In the rows, zero is written as 128.
The rows of D fall into a few groups, which share some directions, and each row is roughly a mix of its group's hidden directions.
D:
[[ 91 104 144 150 113 105 124 113 134 119  83]
 [181 142 115 108 122 157 135 126 121  93 138]
 [123  96 114  92 119  92 122 102 136  94 119]
 [136  77 130  93 130 110 111  96 110 128 123]
 [132 144 128  74 131 133 131 107 134 102  89]
 [119 131 177 120 149 153 104 128  97 120 102]
 [165 153 138 105 107 137 103 139 142 115 169]
 [ 91 129 116 141 100 104 126 112 133 105  83]
 [124  88 111 122 113 111 120 121  79 115 101]
 [ 85 138 126 156  90 140 127 120 154 101 121]
 [135 112 110 174 134 100 118 157 150 148 150]
 [154 122 122  74 127 149 111 123 156 101 133]
 [106 127  98 144  86 128 119 119 100  91 118]
 [152 125  87 128 139  74 119 129 120 148 129]
 [132 119 130 146 146  91 108 135 162 175 131]
 [145 116 131 128 171 115 155 139 100 170 137]
 [107 159 124 172 112 115 155 117 106 101 119]
 [123 156 106 155  85 128 141 149 154 109 150]
 [125 111 117  90 147 134 179 142 125 142 103]
 [145 173 156 118 104 133 152 155 115 150 140]
 [139 116 186 132 120 146 113 137 146 163 133]
 [106 149  99 136  93  94 133 108 118  95 115]
 [117 109 146 114 174 151 156 133 128 161 110]
 [118 168 101 168 122 129 154 143 157 137 129]
 [167 111 142  91 158 152 140 135 105 138 143]
 [129 160 116 148  88 150 119 138 159 105 153]
 [ 95 123 109 113  82 112 137 132 134 118  88]
 [114 169 104 169 106 125 154 148 118 131 117]
 [119 109 129 104 163 135 113 135 167 166 145]
 [116  96 140  85 117 101 133 103 128  93 123]
 [116 133 159 138 104 123  77 120 148  98 115]
 [101 162 106 175 100 124 135 134 145 120 133]
 [ 85 109 133 120 127 132 144 131 100 132  78]
 [140 112 156 104 116 122  91  97 153  97 118]
 [149  86 134  75 139 126 121 107 114 124 128]
 [129 175 157 125 145 173 143 132 121 119 113]
 [151 113 167  84 152 133 134 123  97 138 125]
 [123  96 117 123 149 126 111 141 156 166 168]
 [101 110 122 117 121 172 122 106 130 102 166]
 [102 121  94 140  92 148 124 120 137 102  92]
 [146 110 163  94 168 146 126 141 112 121 104]
 [137 159 163 152 123 171 118 149 153 132 130]
 [112 130 126 170 142  92 138 147 113 169 131]
 [144 157 123 123 147 113 161 147  82 142 107]
 [ 77 137 140 144 107 166 126 113 135 103 136]
 [162  99 129  98 143 134  91 148 131 157 139]
 [112 105 153  96 112 120 122 113 172 100 140]
 [114 144 135 116 182 155 141 134 114 160 118]
 [135 120 131 134 100  73 147 146 130 157 109]
 [ 96 118 137 130 165  88 152 113 135 154 143]
 [145 156 122 129 117 172 112 125 169 101 133]
 [144 131 114 148 113 132  80 114 157 131 167]
 [108  83 126 119 120  94 119  97  98 124 113]
 [108 156 124 125 128  98 157  97 130 109  88]
 [ 86 123 144 152 131 175 113 110 144 122 113]
 [109 162 125 172  88 118 129 123 120 103 134]
 [160 123 114  91 146 109 106 103 137  91 118]
 [156 149  76 111 152 132 130 135 118 156 139]
 [109 158 115 186 113 126 116 142 145 136 144]
 [112 101 155 139 162 105 120 137  90 148 107]
 [145 117 114 120 118 164 107 137 159 145 174]
 [100 137 149 167 148 134 152 131  94 158 120]
 [126 147 145 134 134 164 168 151 102 151 152]
 [135 145  81 141 111 136 141 124 175 121 148]
 [ 78 153 125 157 140 139 140 122 114 111  96]
 [135 120 175 100 156 164 122 140 105 131 134]
 [119 152  98 158 105 170 133 140 151 117 146]
 [156 108 152  99 115 171 127 119 137 107 153]
 [144  93 107 124 104  80 129 135 160 138 129]
 [107 147 122 151  72 109 128 117 143 104 118]
 [147 149 124 111 165 146 144 139 115 149 175]
 [170 146 121 109 121 142 130 145 112 130 179]
 [102 147 175 166 122 150 119 140 119 147 138]
 [ 80 132 103 162 133 113 154 115 152 137 135]
 [132 134 168 135  87 111 157 149 123 152 107]
 [118 145 171 160 141 148  94 154 112 127 125]
 [149 144 109 138 102 132 100 119 166 112 166]
 [120 153 143 140  85 151 112 123 140  86 112]
 [111 160 152 146 102 162 161 143 105 133 129]
 [146 141 139  84 138 169 127 128 163 136 144]
 [142 132 111 117 161 117 161 126 111 179 136]
 [118 138 110 129  72 130 146 114 126  88 138]
 [123  71 126 129 122  86 113 114 110 128 118]
 [111 116 145 160 160  96 130 119  96 135  97]
 [118 159 116 140 112 165 127 128 129 110  77]
 [154 120 110 102 130 157 123 129 176 131 160]
 [157  96 124 156 129  98  95 144 135 127 159]
 [131 100  91 106 108 119 145 110 154  91 118]
 [109  78 107 134 162  97 122 122 112 140 131]
 [ 99 112 119 120 143  83 154 137 103 153 109]
 [116 133 138 155 141 107 153 139  74 152 119]
 [118 117 124 140  85 135  92 106 141  87 128]
 [120 141 111 158  94 122 168 161 145 129 110]
 [126 110 172 108 128 145  82 145 124 151 129]
 [142  83 104  94 139 126 109 107 131 125 159]
 [126 101 166 129 139  81 132 118  93 132 121]
 [143 121 173 126 154 155  97 132 105 106 140]
 [137 128 100 139  96  93 107 126 172 139 141]
 [165  97 154  79 141 116 131 125 123 126 116]
 [130 182 135 108 107 170 136 111 133 122 129]
 [118 123 158 106 142 131 139 150 122 187 116]
 [144  84 101 124 138 132  99 119 161 101 140]
 [126 146 166 138  87 152 163 148 123 134 119]
 [169 111 121 125 162 135 106 124 159 159 141]
 [140 144 155  88 109 153 120 156 102 145 148]
 [128 129 183 115 153 146 129 131  92 128 107]
 [101  99 159  97 156 122 136 121  97 150 126]
 [ 97 130 123 152 118 138 102 117 175  97 114]
 [133  99 125  87 150 105 150 142 106 144  97]
 [ 99 148 161 163 108 126 122 147 107 108 102]
 [117 146 130 109 124 165 140 119 136  79  96]
 [121 124 152 144 107 119  77 121 151  92 119]
 [134 122 182 136 125 138  90 124 155 151 128]
 [140  96 159 100 111 117 102 106 159 108 121]
 [136 136 137  88 116 106 119 123 114  83  95]
 [119  91 145 113 143  84 121 115 103 138 100]
 [118 137 125 135 179 117 144 129 101 171 118]
 [128 130 125 167 124 104 129 159 151 175 123]
 [131 140 124 159 131 130  98  93 138  78 133]
 [112 105 109 140  93 122  90 121 161 102 120]
 [109 131 124 121 158 134 164 142  79 154 134]
 [118  81 115 116 129  82 141 111 108 136 114]
 [150 112 120 115  77 127 110 124 121  86 113]
 [118 158 116 144 100 163 136 124 124  96  90]
 [ 97 106 133 138 151 103 147 121 126 141  78]
 [105  77 129 141 109 114 110 131 159 130 156]
 [129 120 110 138 102 141 118 151 160  77 147]
 [103 109 119 134 159  92 161 139 101 146 111]
 [ 85  84 150 122 133  97 137 108 132 121 130]
 [154 125 158  85 154 130 130 150 118 163 135]
 [111 104 121 122 168  83 116 130 128 158 110]
 [105 141 141 174  91 140 110 134 108 107 141]
 [137 114 162 105 108 148 119 127  94  91 105]
 [113 108  97 151 106  91 129 142 126 135 170]
 [109 151 119 166  83 124 105 124 134 128 158]
 [150 110 116  80 128 111 138 117 100 107 159]
 [152 149 105  98 114 179 121 137 128 104 128]
 [156  91 112  92 165 142 118 123 146 121 138]
 [123 128 111 141  90 135 107 112 169  89 134]
 [100 124 140 145 166 100 141 125 150 167 145]
 [160 106 150  83 117 137 114 104 128  98 137]
 [121  87 155  98 159 108 127 125 114 144 153]
 [165 134 138  93  96 139 119 124 116  86 128]
 [125 121 107 116 128  92 173 147  95 148 120]
 [136 128 115 153 130 122 158 169 126 177 135]]

Each list below has two rows that fit no group; the rest each fit one group, if only roughly. Name those rows in the order they come.
    q_802: [150  96 141 117 148 129  89 119 144 107 165]
    q_112: [103 133 157 151 145 170 126 136  98 155 135]
    q_923: [138 141 117 149 161 159 100 149 156 136 158]
    q_736: [ 91 140  96 138 105 137 167 131 105 104 132]
    q_227: [166 127 144 105 155 151 115 133 150 150 163]
    q_562: [124 154  93 134 121 111 134 126 187 139 132]
    q_634: [116 135 125 122  83 133 133 132 149 109  76]
    q_372: [132  77 113  90 130 127 117 102 132 100 130]
    q_679: [140 153 109 155  91 162 137 136 111  96 135]
    q_518: [138  85  99 117 156  98 122 113 119 113 100]
    q_622: [143 140 169  99 154 170 114 132 138 140 141]
	q_802 q_634
    q_363: [124 124 138 119 181 137 130 147  98 162 149]
    q_366: [166 148 123 101 120 165 135 144 160 113 145]
    q_230: [128  80 143 107 109  88 114 115 116 106 121]
    q_824: [ 86 123 119 158  83 113 117 123 124 116 104]
    q_559: [132 131 180 108 123 157 114 129 121 106  93]
    q_952: [150  96 168 101 148 106  98 117 118 119 122]
    q_442: [105 155 123 174 100 149 147 149 146 139 131]
    q_818: [133 138 113 125 111 124 105 108 192 115 131]
    q_496: [166 116 103 106 109 110 120 109 142  85 131]
    q_183: [170 118 145 127 150 138  99 143 124 141 172]
    q_587: [ 97 111 125 145 114 102 131 124 104 100  82]
    q_428: [148 143 125  89 139 138 176 143 102 143 141]
    q_658: [ 96 135 135 159 108  82 151 130 133 154 134]
    q_773: [153 140 125 102 180 133 139 135  91 129 113]
	q_952 q_658
    q_10: [139 147  95 161 134 136 121 136 174 143 153]
    q_113: [123 104 173 125 120 117 105 125 115 119  80]
    q_221: [149 113 116  88 131 115 110 123  93 127  86]
    q_200: [141  95 109 108 157 123 116 108 170 137 153]
    q_963: [112 132 149 169 122 133 104 139 153 172 142]
    q_71: [143 128 136 124  93 142  95 101 157  91 140]
    q_771: [ 95  81 148 134 154 107 116 125 138 154 117]
    q_413: [126 119 105 125 164 137 126 142 142 173 167]
    q_830: [150 121 148 141 144 158  79 147 152 121 145]
    q_315: [ 92 118 114 138 113  90 135  99  89 139 121]
    q_88: [155 137  76  99 125 143 160 129 140 118 124]
    q_583: [142 117 184 106 130 138 108 125 104 119 100]
	q_200 q_88
    q_850: [156 122 100 145  80 121 109 136 148 113 153]
    q_7: [144 144 159  97 156 140 133 127  87 127  99]
    q_134: [160 108 130 103 149 129 116 122 159 156 167]
    q_815: [167 107 147 107 150 125 114 123 115 147 172]
    q_380: [168 105 133  92 145 157 101 116 144 114 130]
    q_861: [166 139 144 111 126 150  99 125 128  91 162]
    q_45: [145 173 106 144 123 165 124 145 160 135 138]
    q_507: [107 144 164 124 144 118 148 138  82 141  99]
    q_667: [103  96 144 112 125 100 131 117  82 112 105]
    q_398: [160 105 157  88 141 103 113 127 104 130 145]
	q_134 q_815
    q_471: [115 149  92 154  95 114 143 140 145 131 165]
    q_641: [163 101 151  85 145 147 115 114 137 105 131]
    q_602: [165 150 151 126 146 111 145 134  86 133 156]
    q_604: [159 104 124  87 171 150 121 117 138 136 124]
    q_755: [159 137 172 100 147 155 124 141 101 129 137]
    q_827: [127 111 101 125  84 117 115  99 150  91 123]
    q_895: [103 146 118 155  93  97 134 115 127  95 102]
    q_814: [118 169  92 138 108 141 165 135 144 122 150]
    q_21: [151 148 123 125 132 150 174 155  95 148 133]
    q_445: [118 142 106 119 116 140 107 118 165  91  90]
    q_468: [131 133 101 107 149 146 129 135 164 147 175]
    q_580: [119 138 105 160  73 120 134 139 118 103 114]
    q_988: [166 115 106  95 118 130 131 130 149 141 173]
	q_445 q_580
    q_24: [ 94 129 110 167 113 143 133 132 173 132 147]
    q_6: [164 142 142  81 129 160 136 105 112 116 128]
    q_873: [133  99 126  96 157 176 121 128 150 147 133]
    q_505: [144 169 100 164  99 120 150 126 117 109 136]
    q_37: [118 175 124 137 110 148 137 119 107  84 111]
    q_138: [151 108 161 111 146 112 114 158 110 159 102]
    q_534: [171 101 142  78 133 132 119 110 139 129 117]
    q_25: [135 104 105 127  95  80 162 133 127 136 139]
    q_539: [135 139  85 162 104 111 140 116 151 101 149]
    q_844: [161 143 112 136 146 133 166 170 117 149 117]
    q_450: [148 169 124 176 100 136 133 140 131 117 148]
	q_6 q_138
    q_282: [126 103 121 128 151  73 126 121 136 165 143]
    q_145: [166 123  99  96 150 156 112 131 151 130 150]
    q_589: [135 151 137 135  87 132 146 117 122  74 138]
    q_732: [119 148 144 110 145 131 167 135  76 139 116]
    q_521: [124 161 140 128  75 110 100 126 146 108 127]
    q_628: [138 150 174 136  90 116 137 151 112 122 102]
    q_379: [143 129  79 152 112 101 132 109 152 105 146]
    q_820: [125 105 127  94 112  98 106 127 160 117  90]
    q_724: [149 147 105 113 165 138 146 146 101 160 105]
    q_675: [157 108 119  88 164 145 139 124  97 111 129]
    q_896: [142 137 146 125 149 133 159 152 100 175 147]
    q_687: [129 111 157 146 153  84 121 132 109 166 130]
    q_886: [107 141 151 173 117 133 104 134 140 168 141]
    q_631: [105 125 129 185 122  97 110 119 127 136 103]
	q_145 q_724
    q_549: [105 145 134 149 162 172 134 146 128 160 121]
    q_291: [134 118 111  81 114 150 118 117 127 101  87]
    q_107: [138 160 142 160 103 164 132 145 150 116 154]
    q_451: [162 117 140 113 175 140 111 125 128 156 157]
    q_149: [109 117 129 118 170  96 133 117 106 157  96]
    q_217: [130  93 118 141 125  84  92 124 154 113 144]
    q_244: [146 132 165  98 117 174 125 111 113 108 139]
    q_303: [107 184 140 142 146 161 138 132 116 146 125]
    q_936: [127 150 175 137 113 111 142 165 103 137 108]
    q_104: [148 109 137 121 140 140 102 152 159 162 165]
    q_964: [142 110  80 109 132 105 126 136 156  99 149]
    q_659: [142 145  95 104 122 135 130 105 180 108 137]
    q_127: [140  86 127  79 137 109 137 120  98 135 135]
    q_343: [115 137 126 134 110 127 103 106 158  75 105]
	q_217 q_964
    q_489: [ 92 162 148 158 127 149 132 144 143 163 135]
    q_855: [136 110 143  95 117 133 108  98  98  86 136]
    q_721: [128 141 124  78  98 142 127 119 158  96 116]
    q_693: [137 149 117 164 119 137 112 116 173 127 166]
    q_880: [117 145 156 118 153 168 131 136 108 136  85]
    q_26: [110  68 146 100 132 117 104 122 137 131 123]
    q_625: [164 121  96 107 147 125 158 133 106 139 163]
    q_466: [162 158  97 127  95 148 113 135 158 112 126]
    q_94: [126 164 149 131  88 159 136 116 113  94 121]
    q_730: [150 126 100 115 157 159 112 121 163 137 161]
    q_578: [140 118 135 104 133  91 162 141  91 155 115]
    q_763: [122  96 103 137 100  75 142 115 127 139 135]
	q_489 q_855
    q_305: [131 144 179 133 102 166 113 127 126 113 150]
    q_691: [133  93 125  95 164 109 122 117 150 134  93]
    q_801: [ 98 131 155 124 169 133 139 121 109 145  86]
    q_194: [160 158 166 127 157 147 127 146 105 149 131]
    q_341: [ 95 134 114 152 107 158 129 114 177 131 132]
    q_646: [125 119 109 116 130  73 153 134  97 153 119]
    q_375: [ 98 138 123 123 127 159 174 137  97 143 105]
    q_337: [140 144 166  94 134 148 130 117 103  96 101]
    q_296: [ 91 150 154 170 130 155 152 129 117 119 118]
    q_150: [116  92 106 104 137  99 120  96 146 109 155]
    q_371: [135 148 180 144 124 119  83 131 119 123 145]
    q_866: [134 112 115 103 141 134  95  94 142  81 130]
	q_305 q_150
